Named turns come first, each shown by rows before and after it. Which turns, in which order, take the first row of each pair that follows to the second? Write the first one first, as in the answered first pair.
turn N:
[ 13.2   3.9  -1.9  -6.0  -5.6 -26.7  -5.0   8.7  19.6  -6.5  17.2 -29.4
 -15.1] => [ 12.1  -2.6   7.4  -7.1 -26.9 -21.9  -5.0   4.2  15.6  -3.5  23.3 -26.0
 -11.4]
[-21.0 -15.2   3.0 -26.0  24.1   0.5 -23.5  -1.3  -9.2   4.1  -0.4  -7.2
  25.8] => [-22.8 -21.8  10.4 -19.2  10.3   8.7 -19.4  -1.8 -16.7   2.4  -3.4  -2.0
  32.5]
[  8.1 -10.0 -24.2  -4.4  40.5  29.8  23.2 -10.5   6.8 -13.5  -1.1  12.3
   6.3] => [ 10.0  -7.7 -25.3 -21.4  41.1  22.2   2.8 -17.7  19.0 -10.3  13.5  11.6
   5.8]
[ 31.4  48.5  -8.2   7.6  13.3 -25.5  17.2  -1.6  21.4 -16.9   6.7 -41.5
 -20.2] => [ 26.0  33.5   1.7  -9.8  -3.1 -33.5 -12.9 -12.8  35.6  -5.0  28.2 -39.5
 -20.5]
turn J:
[-25.7 -28.9  43.9 -12.0  -7.1 -14.7 -15.0 -11.1  21.4  19.9  15.5  17.5
  26.3] => [ 10.5  24.6  28.8   9.6   8.4 -43.6  15.9 -15.6  32.0  20.2  10.9 -28.0
  -3.3]
[  5.5   0.9  23.6   2.4 -41.3   1.4  24.3 -24.6  -9.4   1.7  17.7   5.2
  -4.3] => [  2.8  -3.3  22.2 -15.0 -34.2  -5.1  -0.4 -29.1   2.2   6.4  22.2   9.0
  -5.7]
[ 10.6 -25.3  -5.1   7.2  28.5  -2.7   1.7   0.3  -2.8   1.5  17.2  -3.2
  -1.6] => [ 13.2 -20.6  -4.7  18.3  23.6  -4.0  12.8   3.8  -6.0  -0.2  14.5  -4.0
  -5.1]
[ -0.8 -17.8  10.2  -6.3 -30.9  10.2  -6.4  -3.0 -16.5   1.5  11.5  29.2
  24.7] => [ 21.4  10.0  -3.9 -26.6  -9.8 -21.3 -16.1 -13.6  17.9  14.7  23.3  -4.5
  -3.1]
turn F:
[ -8.5 -16.0  11.9  -6.3  10.3  16.5   6.3   6.1  -7.2  -4.2  -5.1  19.0
  11.5] => [  6.7   4.5  15.7  11.0 -11.6   3.8  23.7  -0.2 -10.4  -2.3   1.0   0.3
   3.5]
[  7.2  -2.6 -27.8 -22.1  19.1 -11.5 -31.4  -0.9  33.0   1.3   1.3   2.0
 -11.0] => [  6.8  -9.1  -7.1 -14.8 -36.8  -7.8 -29.6 -13.9  19.7   4.6  20.6  -1.9
  -4.4]
[  1.2 -20.4  16.4   2.9 -24.0   0.5  -4.6  -3.0  -4.4  -4.9  15.7  14.7
   8.5] => [ 21.9  11.5  -4.3  13.7  12.4 -13.9  21.2   0.0  -0.4  -7.6  -1.3 -11.3
 -16.4]
turn E:
[-29.4 -33.3   1.0  31.2  -3.6  26.7  13.5  21.3 -27.0 -16.0 -31.1  38.8
  27.8] => [  4.3  -7.8  17.6   9.0 -70.0 -20.8 -22.8 -22.8  18.2  14.6  30.9 -14.9
  -1.2]
[-26.9   9.8   2.1   5.4  35.9  15.6  43.4  17.4 -22.5   4.1 -15.5   2.2
   7.6] => [ -6.3  29.6  18.6 -11.3 -16.3 -12.4  26.5 -16.2   1.1  24.4  29.8 -37.0
 -13.6]
[  9.1  16.9 -15.2  19.3  36.1 -15.6  18.5 -19.9 -12.3  12.0 -15.5  -2.3
 -15.9] => [ 16.2  19.2 -14.1  18.1  20.4 -22.0  16.4 -27.6  -9.7  20.3  -3.0 -14.1
 -17.5]
Now pairs of rows:
(2 to 3 turns a pair)
[ 13.4   3.4   0.4  36.4   9.0  24.3  38.5  -0.2 -37.1  -9.5 -17.4  -5.0
  12.8] => [ 31.5  25.9 -14.4  -5.8  39.7 -13.4  -1.0 -20.2  11.2  16.9   3.8 -27.0
 -16.0]
J, J
[  4.1  -4.5   8.5 -35.3 -11.5 -18.4 -40.6 -27.2  26.4  20.8  31.9 -11.7
 -15.5] => [ 18.5  15.2  14.5  -5.0 -43.8 -26.2  -0.8 -25.1  11.8  13.9  28.8 -32.4
 -21.6]
N, J
[-18.5 -21.6   3.8   7.6   4.8  28.2   4.9   8.5 -23.6  -4.4 -14.9  17.3
  13.5] => [  5.0   5.6  -6.6 -24.5  15.8 -15.2 -25.0 -13.4  22.0  14.5  12.2 -14.3
 -17.8]
E, F, N
[-14.8 -52.5   0.5  21.6   3.3  59.1  -0.6  -2.4 -29.2 -20.3  -4.3  25.8
  38.1] => [ 18.9   1.0 -31.9  35.1  62.8  28.5  30.6   1.3  -8.8 -28.0 -28.2 -16.6
  -4.2]
E, N, F
[-30.3 -42.3  33.7  -4.7   8.3  30.0 -12.0  13.3  -4.7  -5.2  13.5  52.0
  20.5] => [ -3.0 -10.3  43.3  38.7 -38.1  20.7  40.8  10.2 -22.9 -12.3  10.1  14.0
   9.5]
N, N, F
[ 21.9   5.9   9.4   3.4 -48.9  -2.0  -0.8  -4.5 -13.0  16.6  25.1   4.0
  13.0] => [ 26.6  21.1  -6.0  24.2 -24.1  -0.6  32.9  11.7 -30.3   0.6  -2.9   1.3
   8.2]
J, N, N
[ -1.4   4.7  -3.8  23.4  17.2  29.5  52.5   9.6  -5.0 -50.7 -37.8 -16.2
  10.7] => [-33.1 -43.8   2.8 -15.8  24.2  47.2  -3.2   9.0   4.9 -43.5 -20.5  23.9
  29.9]
J, N, N
[-31.3 -39.9  16.5   0.2 -23.1  36.1  -7.8  16.2 -15.4  -5.4  -1.5  38.6
  33.9] => [-15.6 -15.8 -16.0 -38.8  43.3  -3.8 -45.9   1.5  41.9  13.1   7.4  13.9
   1.0]
N, J
[ 23.0  19.2 -20.3 -38.3  32.8 -29.9 -28.9 -13.1  45.1  25.1   8.2 -28.3
 -25.8] => [-13.4 -38.4  26.7 -16.1 -70.6  13.1 -27.1  -7.7  -3.9  18.9  23.3  13.4
  23.0]
F, N
[ -9.9  -5.7 -24.3   9.4  68.3   1.5  30.2  16.9 -10.3 -14.7 -39.0  14.5
   8.9] => [-36.8 -44.6   1.5 -35.5  32.3   9.6 -36.1  -3.1   8.1   8.4   4.4  31.7
  22.3]
J, N, N
[-59.3  -9.6  -2.8   9.7  32.5   7.3  17.4  41.4 -35.5 -37.6 -36.0  52.5
  20.8] => [-69.2 -22.1  -2.2 -27.2  46.2  -5.4 -25.3  28.1  -7.7 -23.2 -13.2  56.3
  16.1]
F, F, J
[-20.2 -62.7   2.9  32.6 -30.3   5.0 -11.9  36.6 -18.3   7.8   6.3  33.3
   6.7] => [ -1.5 -45.4   2.0   4.2 -39.4 -31.5 -42.7   7.9  19.9  28.5  37.1   1.2
 -18.4]
J, N
[ 41.1  16.6 -44.0 -20.4  40.9 -43.9   8.6 -15.0  44.9   3.4   6.2 -39.0
 -57.6] => [-11.4 -40.7 -22.9  35.6   8.0  33.6  59.6  31.0 -41.7 -31.8 -41.4  33.3
   7.4]
J, F
[  1.2  22.6   4.5   8.5 -53.6  -6.6   3.7 -13.6  30.0   7.5  36.9 -12.3
   2.3] => [-10.0  10.5 -33.5 -19.6  35.6  -4.0 -21.1   2.2  50.6   5.0  12.8  15.0
  -3.7]
N, F, N
[-20.7 -36.2   3.8 -45.8  20.9   6.6 -64.4  -2.0  20.9  17.3  18.8  28.7
   9.2] => [  6.1   8.4 -31.3 -18.0  90.8  -8.4 -11.4  11.9  17.1  -2.0 -24.1   3.7
 -20.9]
F, N, F
[ -8.5 -29.2 -40.7   5.1  57.1  -0.6  11.9  -1.5  22.9  23.4  -4.0  19.3
  -5.2] => [ 12.5 -21.4  -9.6   2.0 -26.0 -20.0   3.5 -37.2  30.6  38.0  37.1 -13.3
 -16.2]
F, J
[ -4.5   0.6  -4.3  23.3  12.9   4.1  25.3   9.2 -22.8  -8.2 -26.7  14.4
   5.8] => [-19.2 -24.7  12.4  -1.9 -23.4   7.3  -7.2  -4.3 -16.4   0.5   2.8  25.3
  18.8]
N, F
[-32.1 -27.3   6.1   3.3   5.1   1.8 -39.1  30.9 -17.5  -9.7 -16.7  19.6
  32.6] => [-12.5  -2.6  18.1  32.3 -53.0 -11.3  -2.7  23.4 -25.7 -10.2  -9.6 -15.2
  22.7]
N, N, F
[ -7.2 -18.6 -18.0 -38.1  31.0 -16.8 -40.1   1.0  40.5  11.3   1.9   8.6
  -5.6] => [ 17.5  12.7 -25.1 -20.7  28.5 -30.4 -11.9  -6.2  39.9   7.5  -3.8 -20.7
 -26.0]
F, F
[-15.1  -7.3   5.5  23.8  12.4  28.7  19.0  25.0 -32.2 -23.5 -29.2  27.9
  32.1] => [-29.2 -34.6  11.3 -13.9   5.7  25.4 -38.3   9.5  -5.3  -3.2   3.6  37.7
  34.3]
J, J, F
[  8.1   1.7 -12.0 -57.2  15.8 -14.7 -62.3 -15.5  46.7  28.5  28.8 -16.9
 -13.0] => [-27.3 -37.2  26.1 -11.7 -74.7  35.5 -26.8   1.9 -18.3   4.7  26.8  18.1
  33.9]
F, J, J
[  4.2  -2.3 -19.5 -28.4  44.9   8.7  -8.4  25.2  12.8   0.7 -36.1  21.4
 -21.2] => [  8.8  -1.4 -18.1 -40.5  44.6  -2.1 -15.9  15.8  24.2   5.3 -24.3  13.1
 -28.0]
J, N
[-10.0  -3.2 -16.6 -27.4  36.2   7.3 -24.9  -6.8  17.0   6.0  -4.0   0.5
  -4.1] => [-21.9 -12.1 -12.9  -7.7  27.5  25.9   0.4   5.9  -9.1  -7.0 -22.1  13.8
  10.5]
J, J, N
[ 19.8  -6.5  17.8  -0.9 -69.5  -4.1   0.6 -33.9   8.1   7.7  36.2 -39.9
  -9.6] => [ 11.9 -15.3  19.3  30.7 -73.6  18.7  34.7 -11.1 -24.3 -11.8  13.0 -25.6
   4.7]
J, J, N
[-22.7  -4.6   3.7  -5.1  -3.8 -30.9 -17.4  -2.5  27.2  21.7  35.8   4.6
 -12.6] => [-22.6  -3.4  13.3   5.5 -25.8 -29.3  -6.1  -3.7  21.6  22.5  40.1  -3.7
 -11.4]
F, N
[ 39.7  85.4 -41.5   7.3  14.4 -13.0  15.8  -0.7  30.5 -18.8 -40.1 -28.2
 -32.0] => [ 16.7  42.0   1.5 -40.6 -57.4 -17.5 -53.3 -35.5  51.1   5.2  22.9 -18.5
 -18.2]
N, N
[  2.8  35.5 -31.1 -33.0  35.0  11.6  12.8  30.8  -5.8 -37.7 -26.4   8.8
 -23.8] => [ 16.3  40.0   0.4 -47.2 -45.6  -7.3 -11.6  -1.8  11.6 -15.2  25.5 -23.1
 -32.2]
N, N, F
